In the data rows, the value 128 means zero.
Here are some rows, each followed by its group. Rows of different groups can look alike.
array([160, 181, 119, 101, 114, 145, 121, 083, 134, 114, 164, 118, 163, 102, 106, 147, 104, 166,
       088, 124, 175, 168, 145, 105, 142]) Ac
array([089, 117, 103, 185, 154, 126, 108, 130, 158, 133, 106, 154, 125, 153, 149, 147, 173, 083,
       143, 146, 123, 096, 135, 125, 080]) WM
array([096, 117, 097, 137, 152, 169, 190, 113, 121, 134, 138, 171, 141, 089, 163, 143, 086, 084,
       186, 173, 131, 145, 146, 136, 141]) Vn
array([120, 117, 176, 157, 115, 071, 120, 151, 101, 126, 156, 156, 105, 132, 154, 109, 145, 080,
       122, 111, 139, 072, 115, 156, 112]) QQ
array([086, 191, 064, 114, 107, 091, 069, 126, 128, 105, 119, 097, 127, 162, 070, 153, 182, 218,
       127, 091, 100, 129, 112, 085, 101]) PH
array([070, 180, 066, 124, 126, 107, 112, 121, 095, 129, 124, 124, 120, 159, 114, 146, 175, 178,
       154, 125, 111, 110, 100, 099, 106]) PH
array([051, 167, 061, 100, 151, 047, 138, 099, 061, 134, 183, 168, 123, 188, 168, 151, 153, 184,
       149, 162, 131, 082, 082, 061, 123]) PH
array([113, 161, 120, 086, 126, 078, 152, 111, 074, 125, 186, 149, 146, 132, 121, 148, 126, 159,
       128, 122, 116, 100, 112, 099, 164]) PH
array([141, 125, 101, 126, 185, 199, 125, 086, 154, 165, 050, 105, 164, 079, 197, 146, 134, 125,
       111, 164, 160, 192, 125, 138, 129]) EW
array([101, 114, 081, 184, 163, 202, 132, 122, 151, 160, 087, 138, 162, 096, 202, 133, 127, 080,
       143, 167, 140, 183, 106, 154, 121]) Vn
array([074, 203, 095, 094, 115, 090, 100, 102, 092, 109, 155, 144, 140, 146, 096, 158, 169, 185,
       131, 095, 151, 119, 120, 092, 120]) PH
array([048, 171, 044, 162, 127, 194, 193, 122, 088, 137, 171, 128, 177, 092, 125, 151, 120, 122,
       187, 114, 122, 168, 128, 119, 130]) Ac
array([108, 183, 149, 113, 065, 087, 113, 180, 103, 092, 160, 128, 034, 171, 057, 140, 098, 161,
       209, 054, 083, 052, 125, 121, 094]) EG
array([120, 120, 141, 108, 135, 117, 160, 123, 132, 110, 113, 163, 098, 121, 153, 124, 065, 106,
       173, 165, 149, 110, 162, 142, 138]) Vn
array([147, 103, 107, 193, 164, 181, 084, 114, 165, 146, 106, 120, 186, 067, 161, 121, 154, 076,
       089, 162, 178, 195, 120, 149, 134]) Vn
array([096, 120, 129, 151, 115, 079, 131, 169, 097, 125, 130, 169, 036, 184, 117, 137, 149, 116,
       162, 121, 115, 044, 108, 131, 131]) QQ
array([193, 104, 100, 075, 159, 173, 133, 109, 149, 159, 131, 106, 164, 055, 138, 131, 111, 162,
       121, 140, 206, 184, 104, 138, 171]) EW
array([086, 111, 072, 204, 129, 196, 138, 162, 173, 139, 114, 126, 141, 113, 133, 126, 143, 069,
       156, 141, 113, 176, 126, 160, 091]) Vn
array([074, 096, 082, 152, 114, 116, 161, 143, 057, 138, 203, 160, 176, 119, 136, 128, 159, 115,
       092, 082, 145, 135, 090, 138, 143]) PH
array([163, 049, 177, 190, 133, 170, 116, 142, 170, 141, 098, 112, 143, 116, 146, 083, 162, 069,
       082, 116, 098, 146, 139, 151, 098]) WM
array([133, 152, 092, 102, 133, 129, 126, 092, 083, 122, 166, 121, 168, 101, 131, 156, 151, 156,
       060, 102, 158, 139, 119, 108, 151]) Ac
array([098, 175, 035, 167, 105, 204, 128, 132, 169, 142, 054, 034, 114, 097, 129, 127, 112, 149,
       204, 135, 163, 193, 142, 143, 080]) EW
array([186, 101, 210, 116, 129, 114, 156, 126, 154, 112, 129, 138, 104, 117, 142, 091, 041, 086,
       135, 139, 160, 099, 162, 159, 139]) Vn
array([167, 129, 165, 151, 122, 143, 040, 106, 206, 109, 053, 098, 106, 143, 088, 143, 160, 158,
       102, 119, 119, 142, 156, 117, 072]) WM
array([111, 108, 077, 156, 160, 189, 122, 117, 165, 151, 049, 121, 159, 080, 169, 133, 121, 107,
       140, 157, 125, 203, 119, 167, 105]) EW
array([050, 153, 072, 133, 144, 079, 161, 133, 049, 140, 157, 165, 130, 161, 141, 142, 180, 138,
       141, 139, 120, 092, 091, 099, 125]) PH
array([171, 114, 112, 069, 141, 173, 171, 113, 126, 142, 119, 103, 172, 074, 132, 113, 086, 158,
       142, 142, 146, 185, 131, 144, 183]) Ac
array([099, 131, 124, 173, 096, 101, 136, 181, 124, 116, 134, 129, 069, 167, 101, 112, 114, 100,
       208, 105, 106, 087, 124, 138, 088]) QQ
array([132, 032, 133, 200, 145, 177, 186, 187, 131, 164, 108, 148, 124, 093, 179, 082, 138, 024,
       143, 132, 089, 157, 111, 171, 115]) WM
array([069, 153, 084, 174, 141, 093, 135, 133, 130, 149, 081, 151, 073, 154, 155, 136, 138, 115,
       196, 171, 099, 100, 127, 103, 072]) WM
array([199, 090, 177, 113, 154, 155, 137, 113, 173, 130, 076, 114, 148, 116, 161, 102, 083, 116,
       111, 159, 125, 153, 150, 147, 132]) Vn
array([094, 104, 131, 185, 121, 146, 142, 179, 161, 127, 123, 113, 093, 133, 103, 121, 145, 095,
       181, 113, 037, 107, 127, 136, 061]) QQ
array([135, 131, 063, 128, 170, 194, 130, 093, 174, 194, 060, 127, 147, 044, 155, 160, 148, 127,
       126, 166, 185, 168, 136, 137, 154]) EW
array([131, 159, 077, 104, 136, 115, 135, 095, 079, 139, 161, 161, 160, 138, 138, 143, 133, 163,
       082, 148, 181, 141, 112, 098, 166]) Ac
array([102, 212, 064, 128, 104, 142, 072, 094, 132, 128, 165, 119, 159, 118, 071, 176, 174, 206,
       087, 089, 191, 146, 129, 107, 103]) Ac
array([116, 097, 123, 150, 121, 081, 110, 153, 091, 134, 184, 149, 135, 167, 119, 109, 191, 120,
       118, 115, 086, 097, 080, 107, 123]) EG
array([101, 134, 113, 155, 099, 166, 105, 165, 178, 120, 079, 089, 080, 135, 072, 124, 136, 139,
       206, 088, 067, 117, 146, 134, 046]) QQ
array([089, 135, 148, 131, 109, 087, 135, 178, 099, 101, 152, 166, 060, 170, 106, 131, 115, 137,
       203, 108, 070, 073, 125, 141, 120]) QQ
array([171, 075, 221, 081, 121, 102, 151, 153, 117, 138, 134, 143, 065, 114, 132, 086, 048, 081,
       151, 141, 148, 107, 118, 158, 167]) QQ
array([134, 031, 141, 215, 127, 153, 124, 173, 135, 143, 108, 163, 131, 123, 122, 101, 176, 042,
       089, 102, 090, 107, 113, 168, 099]) QQ
array([080, 072, 119, 172, 104, 099, 161, 188, 097, 137, 155, 180, 067, 131, 134, 113, 132, 068,
       169, 115, 115, 076, 098, 156, 141]) QQ
array([195, 178, 120, 072, 111, 196, 104, 094, 185, 134, 080, 041, 147, 080, 078, 143, 099, 207,
       114, 106, 144, 188, 165, 148, 127]) EW
array([180, 166, 150, 022, 156, 107, 109, 057, 122, 138, 116, 110, 157, 138, 152, 140, 110, 204,
       067, 150, 177, 142, 145, 088, 167]) Ac
array([102, 167, 084, 125, 152, 156, 124, 081, 150, 105, 155, 124, 165, 111, 116, 163, 101, 151,
       179, 151, 165, 153, 139, 105, 142]) EW
array([154, 145, 126, 082, 168, 125, 150, 063, 121, 141, 133, 154, 183, 097, 181, 151, 105, 134,
       062, 153, 200, 170, 147, 120, 169]) EW
array([223, 047, 254, 095, 123, 119, 135, 139, 147, 142, 135, 136, 096, 109, 137, 088, 094, 086,
       073, 117, 116, 099, 136, 159, 140]) QQ
array([111, 142, 104, 130, 149, 162, 155, 097, 131, 108, 116, 148, 162, 101, 169, 147, 090, 096,
       139, 175, 156, 156, 148, 128, 154]) Vn
array([180, 112, 145, 077, 158, 188, 137, 078, 147, 146, 105, 077, 177, 092, 166, 118, 093, 163,
       090, 150, 165, 188, 132, 132, 172]) EW
array([114, 160, 089, 082, 161, 140, 183, 085, 108, 135, 111, 126, 174, 114, 185, 137, 081, 132,
       142, 194, 154, 162, 141, 121, 151]) EW
array([133, 115, 159, 171, 100, 104, 071, 152, 166, 101, 116, 123, 089, 181, 083, 111, 177, 127,
       128, 104, 079, 112, 136, 126, 087]) QQ
array([100, 174, 077, 093, 163, 109, 169, 084, 043, 155, 149, 164, 170, 122, 166, 163, 152, 150,
       095, 171, 178, 122, 112, 109, 141]) Ac
array([203, 130, 227, 049, 106, 085, 103, 109, 159, 107, 099, 134, 057, 156, 137, 111, 057, 161,
       128, 137, 143, 089, 166, 135, 135]) QQ
array([130, 119, 100, 078, 157, 139, 210, 128, 075, 162, 169, 134, 167, 094, 174, 114, 109, 123,
       119, 162, 136, 146, 094, 145, 190]) Ac
array([119, 121, 128, 142, 115, 119, 107, 114, 066, 138, 169, 153, 155, 141, 123, 136, 208, 147,
       039, 053, 163, 086, 063, 093, 140]) PH
array([178, 134, 120, 070, 147, 163, 112, 077, 164, 148, 062, 071, 148, 108, 165, 123, 084, 195,
       127, 162, 172, 183, 118, 105, 146]) EW
array([112, 173, 110, 116, 129, 067, 056, 116, 111, 110, 128, 167, 100, 179, 077, 183, 202, 197,
       117, 092, 118, 071, 119, 081, 111]) PH
array([159, 159, 145, 102, 132, 192, 158, 096, 140, 129, 113, 123, 152, 082, 123, 139, 081, 126,
       128, 123, 167, 165, 160, 142, 143]) EW
array([076, 180, 069, 144, 137, 127, 107, 104, 099, 133, 143, 131, 165, 133, 123, 164, 183, 149,
       105, 117, 157, 158, 115, 105, 143]) Ac
array([079, 127, 126, 159, 116, 071, 130, 174, 117, 135, 111, 171, 077, 149, 140, 144, 152, 102,
       188, 165, 077, 077, 106, 137, 094]) QQ
array([175, 077, 216, 085, 121, 123, 167, 158, 137, 118, 124, 115, 086, 121, 156, 084, 035, 093,
       143, 135, 116, 105, 155, 173, 162]) WM
array([087, 185, 100, 077, 136, 035, 136, 112, 058, 111, 150, 169, 098, 186, 130, 141, 120, 191,
       172, 153, 084, 069, 098, 070, 134]) PH
array([086, 155, 086, 189, 120, 162, 105, 140, 149, 123, 095, 122, 108, 140, 109, 147, 137, 104,
       178, 123, 097, 133, 154, 132, 071]) WM
array([137, 144, 154, 154, 111, 089, 053, 124, 161, 106, 123, 134, 058, 175, 085, 146, 172, 156,
       140, 114, 093, 079, 133, 102, 072]) QQ
array([079, 178, 111, 106, 154, 066, 112, 104, 101, 118, 154, 146, 149, 202, 148, 144, 180, 170,
       090, 157, 092, 101, 113, 075, 133]) PH
array([113, 173, 074, 142, 147, 145, 121, 074, 107, 139, 158, 151, 207, 079, 158, 161, 144, 128,
       095, 148, 220, 163, 119, 126, 161]) EW
array([084, 178, 097, 094, 141, 059, 102, 088, 085, 126, 164, 134, 162, 161, 128, 171, 179, 171,
       061, 146, 148, 103, 125, 076, 147]) PH
array([136, 110, 176, 158, 065, 103, 115, 188, 136, 096, 185, 127, 092, 132, 061, 104, 129, 101,
       118, 048, 111, 087, 132, 159, 136]) QQ
array([100, 166, 126, 114, 092, 072, 123, 156, 093, 096, 172, 130, 070, 182, 106, 120, 129, 154,
       183, 094, 090, 061, 117, 102, 138]) EG
array([180, 071, 159, 105, 112, 112, 085, 153, 162, 121, 094, 105, 095, 142, 072, 108, 140, 147,
       127, 095, 071, 107, 114, 122, 101]) EG
array([150, 160, 152, 045, 143, 127, 086, 075, 123, 123, 157, 151, 162, 093, 102, 172, 146, 196,
       067, 109, 188, 142, 155, 094, 169]) Ac
array([094, 166, 118, 058, 150, 092, 172, 109, 070, 140, 158, 154, 139, 150, 149, 147, 109, 175,
       146, 167, 135, 121, 108, 100, 167]) PH
array([108, 118, 117, 190, 133, 174, 103, 142, 190, 110, 094, 130, 143, 122, 119, 132, 149, 091,
       124, 117, 130, 159, 140, 149, 089]) Vn
array([130, 089, 152, 209, 137, 145, 111, 121, 142, 144, 123, 159, 161, 123, 165, 120, 189, 048,
       050, 129, 143, 132, 128, 129, 091]) WM
array([091, 135, 145, 123, 084, 076, 131, 180, 107, 101, 164, 133, 067, 185, 096, 126, 101, 137,
       181, 107, 090, 059, 122, 121, 129]) EG
array([092, 105, 106, 163, 104, 112, 161, 199, 080, 146, 126, 126, 091, 151, 096, 110, 169, 109,
       182, 108, 034, 104, 102, 132, 096]) EG
array([111, 145, 136, 141, 136, 082, 104, 114, 091, 138, 170, 153, 155, 164, 128, 146, 217, 134,
       059, 125, 126, 109, 128, 099, 140]) PH
array([172, 072, 144, 112, 159, 161, 142, 116, 169, 152, 072, 138, 134, 099, 181, 094, 096, 103,
       111, 169, 134, 167, 144, 150, 122]) Vn
array([079, 162, 100, 145, 104, 111, 121, 161, 098, 117, 156, 122, 125, 157, 082, 148, 171, 150,
       140, 078, 079, 112, 109, 101, 113]) PH
array([179, 106, 208, 085, 088, 141, 149, 174, 169, 083, 102, 077, 050, 148, 082, 096, 015, 135,
       193, 110, 119, 098, 177, 148, 154]) WM
array([116, 094, 156, 153, 086, 090, 140, 195, 113, 098, 215, 156, 104, 122, 088, 111, 137, 087,
       144, 073, 120, 076, 109, 148, 158]) EG
array([094, 191, 095, 126, 136, 161, 131, 079, 132, 126, 133, 138, 176, 108, 171, 163, 097, 132,
       108, 159, 145, 159, 152, 125, 121]) EW
array([081, 158, 096, 151, 148, 105, 132, 123, 067, 142, 143, 134, 134, 145, 132, 135, 198, 156,
       102, 124, 122, 109, 071, 113, 126]) PH
array([148, 149, 108, 067, 111, 124, 138, 107, 112, 116, 161, 104, 166, 127, 121, 113, 085, 180,
       115, 131, 139, 139, 120, 117, 169]) Ac
array([096, 139, 143, 143, 090, 089, 109, 183, 120, 102, 155, 157, 065, 155, 097, 122, 123, 117,
       162, 080, 095, 080, 117, 149, 100]) QQ
array([079, 147, 132, 138, 091, 070, 139, 175, 095, 115, 150, 157, 061, 164, 107, 121, 114, 127,
       193, 103, 088, 052, 132, 134, 121]) QQ
array([147, 089, 151, 158, 080, 119, 103, 184, 136, 097, 183, 131, 076, 130, 065, 117, 129, 109,
       161, 055, 152, 088, 117, 143, 126]) QQ
array([162, 106, 172, 176, 060, 110, 058, 179, 175, 073, 184, 117, 089, 129, 009, 124, 156, 135,
       108, 028, 118, 093, 128, 145, 093]) QQ
array([103, 121, 075, 180, 170, 195, 142, 111, 150, 184, 063, 127, 143, 079, 175, 136, 137, 092,
       129, 201, 144, 192, 125, 156, 105]) Vn
array([055, 192, 049, 120, 174, 093, 120, 068, 081, 138, 133, 147, 155, 137, 176, 165, 175, 177,
       112, 168, 158, 128, 101, 091, 122]) Ac
array([164, 090, 181, 104, 088, 146, 150, 193, 162, 123, 119, 086, 068, 126, 077, 077, 086, 131,
       169, 075, 079, 106, 138, 158, 120]) QQ
Which 5 groups are nearest to each row below, nearest first, going by the distance to the centre of the group?
array([128, 098, 159, 153, 087, 090, 107, 161, 123, 115, 188, 149, 082, 139, 094, 123, 152, 099,
       126, 093, 125, 068, 126, 148, 127]) QQ EG WM PH Vn
Which 3 other groups have their centres nearest to the centre of group Vn, nearest first?
WM EW Ac
Which 5 groups are nearest to each row below, nearest first, going by the average distance to the group's rows?
array([110, 206, 084, 106, 161, 111, 088, 041, 114, 124, 119, 143, 179, 136, 173, 179, 160, 189,
       086, 162, 193, 147, 127, 082, 149]) Ac PH EW Vn WM
Which 4 groups are nearest to each row below, nearest first, going by the distance to the group's nearest row?
array([112, 165, 156, 127, 062, 078, 118, 162, 093, 107, 203, 135, 077, 161, 076, 149, 121, 157,
       182, 067, 100, 052, 122, 100, 124]) EG QQ PH Ac
Which 4 groups are nearest to each row below, nearest first, going by the average distance to the group's rows?
array([172, 070, 161, 143, 166, 146, 125, 140, 168, 149, 070, 109, 116, 114, 149, 108, 142, 086,
       102, 152, 117, 143, 116, 156, 111]) Vn WM EW QQ
array([182, 105, 159, 136, 102, 207, 110, 156, 246, 096, 071, 047, 115, 100, 045, 095, 081, 141,
       132, 076, 071, 171, 170, 140, 094]) WM Vn QQ EW
array([129, 153, 080, 176, 144, 194, 101, 105, 177, 154, 053, 120, 176, 101, 173, 150, 145, 086,
       094, 158, 166, 182, 165, 157, 115]) Vn EW WM Ac
Group EG spreads out most along one direction. Which 3 other groups' directions of most spread are closest to that one, closest first?
PH WM Vn
Which 3 other groups have their centres nearest to the centre of group EW, nearest first?
Vn Ac WM
Group PH spreads out most along one direction. Which 3 other groups' directions of most spread are closest to that one, closest first?
EG Vn WM
Which 5 groups are nearest to each row below, nearest first, going by the distance to the group's nearest row?
array([082, 124, 110, 153, 131, 087, 119, 140, 080, 137, 146, 165, 113, 163, 127, 132, 204, 133,
       124, 117, 103, 098, 105, 100, 125]) EG PH QQ WM Ac
Which 3 other groups have their centres nearest to the centre of group EG, nearest first?
QQ PH WM
Group Ac spreads out most along one direction. Which 3 other groups' directions of most spread are closest to that one, closest first?
QQ Vn WM
Which 3 other groups have their centres nearest to the centre of group PH, nearest first?
Ac EG QQ
Group EW spreads out most along one direction. Which 3 other groups' directions of most spread are closest to that one, closest first?
QQ Vn Ac
Which 4 groups are nearest to each row below, nearest first, going by the distance to the centre of the group?
array([186, 143, 181, 067, 080, 100, 127, 149, 179, 075, 119, 094, 066, 154, 089, 115, 039, 164,
       178, 111, 135, 088, 182, 132, 141]) QQ EG WM Vn
array([149, 104, 162, 173, 080, 120, 062, 154, 168, 104, 127, 115, 102, 145, 067, 121, 156, 130,
       116, 082, 103, 109, 152, 136, 086]) QQ WM EG Vn
array([161, 093, 188, 106, 104, 124, 089, 162, 177, 112, 099, 072, 097, 180, 069, 094, 154, 155,
       115, 088, 045, 108, 137, 116, 087]) QQ EG WM PH
array([108, 161, 112, 066, 132, 106, 151, 119, 081, 138, 166, 130, 142, 155, 129, 130, 109, 173,
       103, 124, 139, 101, 103, 100, 163]) Ac PH EG EW
array([136, 175, 103, 035, 156, 104, 133, 075, 086, 135, 102, 122, 126, 145, 153, 142, 089, 219,
       127, 172, 159, 131, 121, 088, 160]) Ac EW PH Vn
array([137, 119, 136, 111, 127, 066, 126, 099, 058, 142, 201, 173, 155, 146, 131, 129, 171, 137,
       036, 128, 168, 101, 095, 112, 166]) PH Ac EG QQ
array([105, 120, 113, 156, 117, 083, 100, 160, 129, 129, 102, 145, 066, 157, 111, 129, 160, 135,
       182, 128, 080, 099, 114, 114, 043]) QQ EG WM PH
array([159, 128, 105, 149, 136, 220, 088, 094, 193, 167, 079, 065, 183, 059, 138, 143, 142, 137,
       056, 127, 175, 202, 148, 159, 116]) EW Vn Ac WM
array([117, 063, 137, 195, 127, 119, 122, 163, 136, 130, 106, 148, 095, 128, 123, 105, 170, 072,
       135, 124, 087, 116, 129, 136, 092]) WM QQ EG Vn
Which 3 other groups have their centres nearest to the centre of group Ac, nearest first?
EW PH Vn
